In the rows, 128 means zero.
One turn moves each row of this set onto another row. After a few examples, where does it send each row asked below?
teses: [105 114 130 108 109 111 139 162 129 143 115 122]
fopen: [105 104 118 111 109 128 134 149 118 141 129 118]
zedev: [ 97 161 128 163 136 120 120 138 155 135 110 115]
daki: [108 118 118 105 106 117 134 159 133 147 131 113]
Tul: [101 103 125 103 117 116 131 143 123 148 124 121]
vib: [108 106 116 100 114 112 132 144 133 152 124 119]
ked: [114 154 118 160 137 110 135 118 127 101 134 147]
vobe: [111 161 125 157 142 101 133 118 133 109 132 148]
Beli: [106 143 129 161 147 110 129 114 146 107 133 150]
gimu: [114 156  89 140 138 100 119 113 146 116 127 104]
pelib: [111 103 108 107 106 125 133 148 127 140 129 116]
tafor: [100 129 118 158 146 120 113 108 152 130  97 130]
varut: [105 153 132 164 141 114 132 124 145 106 138 146]
tinu: [114 150 120 158 141 102 132 109 130 106 128 151]
Repe: [108 140 127 168 142 119 130 117 142 101 136 147]
gego: [110 105 120 115 103 123 144 158 122 133 118 122]
fitin: [106  99 124 108 112 112 136 148 127 140 111 128]
Sise: [114 155  85 141 136 104 120 115 144 114 128 103]
vobuv: [105 136 107 173 129 146 122 126 140 116 110 120]
Vus: [102 117 129 107 110 118 135 157 123 148 128 117]
Fevep: [114 150  86 141 139 102 117 110 145 114 125 106]

Tul moves to fopen
Sise moves to gimu
teses moves to fitin
Now these:
daki moves to vib
tafor moves to vobuv
Beli moves to Repe
tinu moves to ked

One turn moves each row of this set onto another row. After a few examples, where does it send each row asked below?
Dosi: [112 115  83 134 138 135 116 151 117 153 114  63 125]
susu: [123 158 119 114 136 113 148 128 119 123 126 102 117]
Zaro: [119 115 124 138 146 129 113 131 106 167  91 133 107]
Natu: [109 121 103 150 139 143 117 135 143 143 114  67 137]
korek: [118 143 105 154 147 126 120 155 141 111 107 114 144]
Zubag: [129 119 122 121 145 120 113 129 118 161  87 125 107]
sot: [108 135 100 126  95 124  97 145 108 149 139 102 108]
dud: [116 127 103 131 140 120 113 139 108 167  88 136 101]
zuk: [109 138  77 152 139 120 125 173 113 129 106 114 138]
kez: [128 102 122 142 153 122 122 153  92 129 107  87 139]
fofaf: [118 137 139 133 138 115 152 118  99 140 127  93 124]
Gat: [112 139 122 131 100 131  90 128 126 133 142 106 111]
mapo: [136 124 119 134 159 129 115 145 121 102 110  98 138]
gim: [102 151 102 137 124 106 157 143  98 151 123 106 121]
dobor: [115 132 110 139 141 118 118 133 129 165  85 135 110]
fuz: [119 125 120 115  99 113  99 134 121 150 132  82 118]
saza: [124 131 118 129 148 127 107 127 128 151  91 141 105]
beka: [103 165 113 143 128 122 147 131 119 132 131 120 120]
Voma: [110 114  99 160 145 132 121 167  81 138 112 110 132]
Fazu: [117 124 102 144 144 164 101 140 112 128 129  80 111]
nuzu: [115 137  74 130 140 148 107 154 127 129 121  81 112]
Tet: [111 141 116 132 133 123 146 136  74 140 133 106 110]
Sede: [100 138 111 138  92 116 105 137 137 155 132 100 127]
gel: [102 123 129 145  97 129  99 132 106 157 141  98 119]
zisu: [ 97 126  95 169 139 160 112 143 123 147 124  88 125]

dud moves to saza
Tet moves to beka
zisu moves to Natu
Now these:
kez moves to zuk
fuz moves to sot

One turn moves each row of this set onto another row. After a few examples, where does it send each row asked below?
bonam: [131 139 134 109  73 113 137 111 125 148 131 139 151 162]
zevek: [146 114 126  97 114 120 142 108 134 113 134 106 154 131]
Bib: [ 93 121  97 108 146 126 115 110 143 121 120 137 148 130]
bere: [117 112  94 116 133 154 138 153 141 142 113 118 144 144]
sedi: [142 114 123  94 118 131 147 118 124 109 137 110 163 137]
zepim: [133 143 105 123 117 117 119 103 106 136 156 122 154 148]
Mus: [111 133 109 129  80 144 121 104 132 146 117 157 167 141]
pono: [115 144 117 108 127 110 123  87 117 115 138 127 156 162]
miga: [ 95 129  98 112 130 118 116 110 161 111 135 133 146 133]
fevo: [136 144 134 132  86 124 134 117 120 148 125 138 155 171]
tis: [117 157 113 114 114 111 117  93 107 140 127 124 153 142]
denal: [118  94  87 108 129 148 143 144 142 139 103 136 142 141]
rorog: [133 139  88  85 125 126 148 116 139 136 132 127 126 180]
Rere: [142 140 101 119 129 120 119 128 160 145 136 167 149 143]
kozez: [125 128  95 113 134 119 110 117 157 157 128 167 144 148]
luz: [134 107 135  94 113 115 130 117 130 127 129 100 159 141]
tuko: [117 124  94 129  73 139 118 101 136 139 116 152 164 138]
vuk: [ 95 112 113 137 121 117 152 139 118 117 111 131 156 163]
vav: [137 120  85  73 115 130 133 119 127 150 125 128 130 174]
Podot: [133 146 116 115 120  99 116 106 105 129 138 118 158 150]
fim: [100 129  97 101 140 120 118 107 135 115 113 132 150 120]
Vum: [131 145 126 105  75 104 144 117 125 147 117 135 142 163]
guv: [123 142 131 100  71 125 137 134 130 137 136 143 152 159]
bugev: [103 131 102 104 141 148 105 118 141 121 119 144 140 137]
Mavot: [ 84 101 110 126 106 119 136 136 122 119 108 133 157 161]
ged: [151 116  76  98  94 123 157 126 146 136 104 140 157 162]
Fateb: [ 93  95 111 137 105 131 142 133 120 126 109 128 149 157]
reti: [118 135  95 129  76 154 127 107 123 131 118 150 152 135]
movib: [101 112 116 147 111 121 146 141 122 114 121 128 148 160]
nulon: [ 98 137  92 110 136 112 104 115 147 117 119 141 142 137]
lod: [140 122  92  76 115 124 147 108 140 150 126 129 134 176]
pur: [143 107  88 117  90 112 163 135 135 143 103 148 148 157]
bifi: [134 142 109 127 135 118 117 126 161 154 124 158 154 142]
Pof: [130 104 130  94 124 116 137 110 117 122 136 108 161 143]
kava: [134 143 128 111  68 118 132 129 130 140 116 142 161 153]
Zani: [131 133  94 119 137 112 110 118 151 162 124 157 159 153]
Tepa: [125 103  88 106 131 138 136 147 140 138  97 139 140 128]
tasaf: [114 108  84 115 126 146 133 146 132 128  96 118 140 142]
liv: [133  90  84 121 126 150 143 133 135 120 107 134 150 144]
Baz: [115 146 120 116 124 112 115  91 112 138 141 124 154 145]
Kovad: [109 145  97 130  84 159 131 110 135 131 118 152 161 142]
peva: [138 114  76 109  97 122 166 128 145 135 123 148 167 167]
lefa: [144 105  92 109  85 124 163 127 139 147 114 150 152 164]
kevi: [128 136  85  76 118 128 144 121 132 136 125 141 126 177]
nolep: [151 112 108 103  91 123 154 130 159 135 113 150 145 168]

denal moves to lefa
Zani moves to Mavot
bugev moves to liv
Now these:
reti moves to zevek
miga moves to bere
kava moves to Podot
kozez moves to Fateb
fim moves to Tepa
rorog moves to Kovad

One turn moves each row of this set onto another row. After a few examples, where does it send each row asked below?
tanet: [142 137 158 136 123 167 112 138 126 135 113 128  72 101 126 168 111 125
  91 152 114 133]
Bekuf: [116  88 126 130 121 140 103 112 116 143 139 148 145 116 135 157 126 152
 132 121 102 134]
daz: [122 101 124 143 127 150 112  87 125 129 140 135 150 122 133 172 111 145
 129 129 126 133]
pak: [119  99 133 138 122 148 131 113 141 139 123 131 150 136 145 148 115 149
 127 117 111 166]
burut: [122  86 132 139 129 140 116 119 130 147 142 145 139 122 125 147 125 156
 138 121  96 146]
Garim: [122 102 124 140 124 151 131 101 152 137 126 134 146 138 151 148 109 144
 133 123 124 149]
Famu: [128 141 137 123 113 135 144 106 113 104 137 128 128 139 112 113  93 133
 130 128 109 144]
runo: [135 134 133 111 113 142 124  93 106 112 143 135 131 120  98 120  94 128
 135 135 107 119]
vivod: [141 136 156 137 126 173 117 134 135 139 114 127  72 100 120 168 104 123
  94 150 112 134]
pafu: [131 129 144 131 135 117 123 120 122 129 122 100 116 139 147 149 113 162
 131 153 136 125]
zav: [138 120 144 133 124 159 111 154 140 146 135 149  97  88 126 127  79 125
  97 107 128 123]
pesub: [115 115 144 126 130 123 123 138 152 149 120 113 103 132 146 136 101 166
 147 138 114 119]
famon: [151 115 151 119 140 131 113 121 111 146 125 101 130 125 114 142 127 160
 134 162 119 131]
Pibi: [160 132 148 146 132 149 115 141 110 126 142 135 106  94 118 140  94 127
  80 124 145 143]
nirap: [124 131 140 117 111 148 140 109 122 119 140 127 131 126  92 114  84 134
 139 121  95 145]
zagav: [139 134 141 143 121 147 121 152 129 129 132 140  96 101 144 133  82 128
  84 108 144 138]
Dofol: [115 136 131 114 107 146 130  96 128 114 139 138 124 123 112 120  79 131
 142 123 107 114]
gez: [123 109 145 129 137 142 110 119 148 152 135 111 113 116 110 155  89 166
 154 144 111 106]
bilef: [143 133 160 131 123 171 118 143 136 143 109 127  75 100 119 158 108 124
  92 148 106 141]
rin: [122  96 121 139 127 134 109 100 116 131 144 144 141 122 142 164 125 150
 131 130 119 128]
Fovof: [123 121 157 136 140 148 124 115 136 136 123  90 133 121 104 167  86 166
 140 142 115 141]
Rez: [148 131 153 143 128 158 120 146 115 127 131 127 116  94 114 144  84 128
  78 114 136 158]
sur: [153 122 148 140 132 171 113 135 132 138 139 135 111  83 102 142  74 122
  93 116 135 132]
Moda: [131  90 133 138 128 139 126 120 130 142 134 136 148 133 133 141 127 150
 131 124 105 164]
kezom: [139 112 150 100 126 152 114 116 142 166 100 101 138 120 122 130 111 152
 136 149 113 129]
gen: [110 133 133 115 106 123 128 118 108 113 144 142 115 125 118 114  95 141
 136 120  96 126]
napet: [139 131 157 132 124 167 114 146 137 143 112 131  68  99 124 161 107 126
  98 147 105 132]
tolol: [107 118 158 120 123 128 114 136 114 136 110  98 131 117 127 162 101 176
 128 134 107 147]
mos: [138 136 156 129 118 174 116 138 138 141 106 129  74  99 126 164 104 120
  93 146 112 133]
Tegeg: [133 133 156 132 119 166 112 143 129 140 110 130  68  98 126 167 108 126
  91 145 109 133]
tesub: [148 129 143 122 117 165 109 140 137 149 122 144 109  87 133 125  83 116
  87 111 140 123]
tud: [167 119 148 133 130 166 115 144 130 146 136 137 111  90 106 123  91 119
  89 122 131 139]
nefud: [137 137 160 137 122 169 121 144 135 137 110 126  73 104 123 166 105 124
  92 146 110 145]
liler: [108 123 147  99 116 139 101 117 126 151  97 106 132 112 142 155 100 160
 128 137 117 115]
bef: [108 144 133 108  98 138 135 102 114 109 124 132 132 128 126 118  84 134
 127 120 110 132]
Butog: [133 131 148 130 116 148 107 152 111 133 125 141 107  87 137 138  86 129
  79 106 136 137]
rogo: [121 126 136 100 103 141 128 115 118 126 133 140 128 123 109 104  96 130
 137 123  89 130]
faril: [128 103 124 135 126 155 123  86 139 138 127 134 158 128 143 156 113 139
 129 130 128 137]
vilod: [117 134 138 116 107 133 125 105  92 104 143 133 130 117 100 131  92 141
 129 124 100 133]
tapok: [138 137 157 133 120 166 120 141 136 139 108 128  69 106 133 162 108 124
  92 147 113 137]

nirap moves to rogo
pafu moves to Fovof
Now these:
rin moves to daz
tesub moves to zagav
napet moves to Tegeg

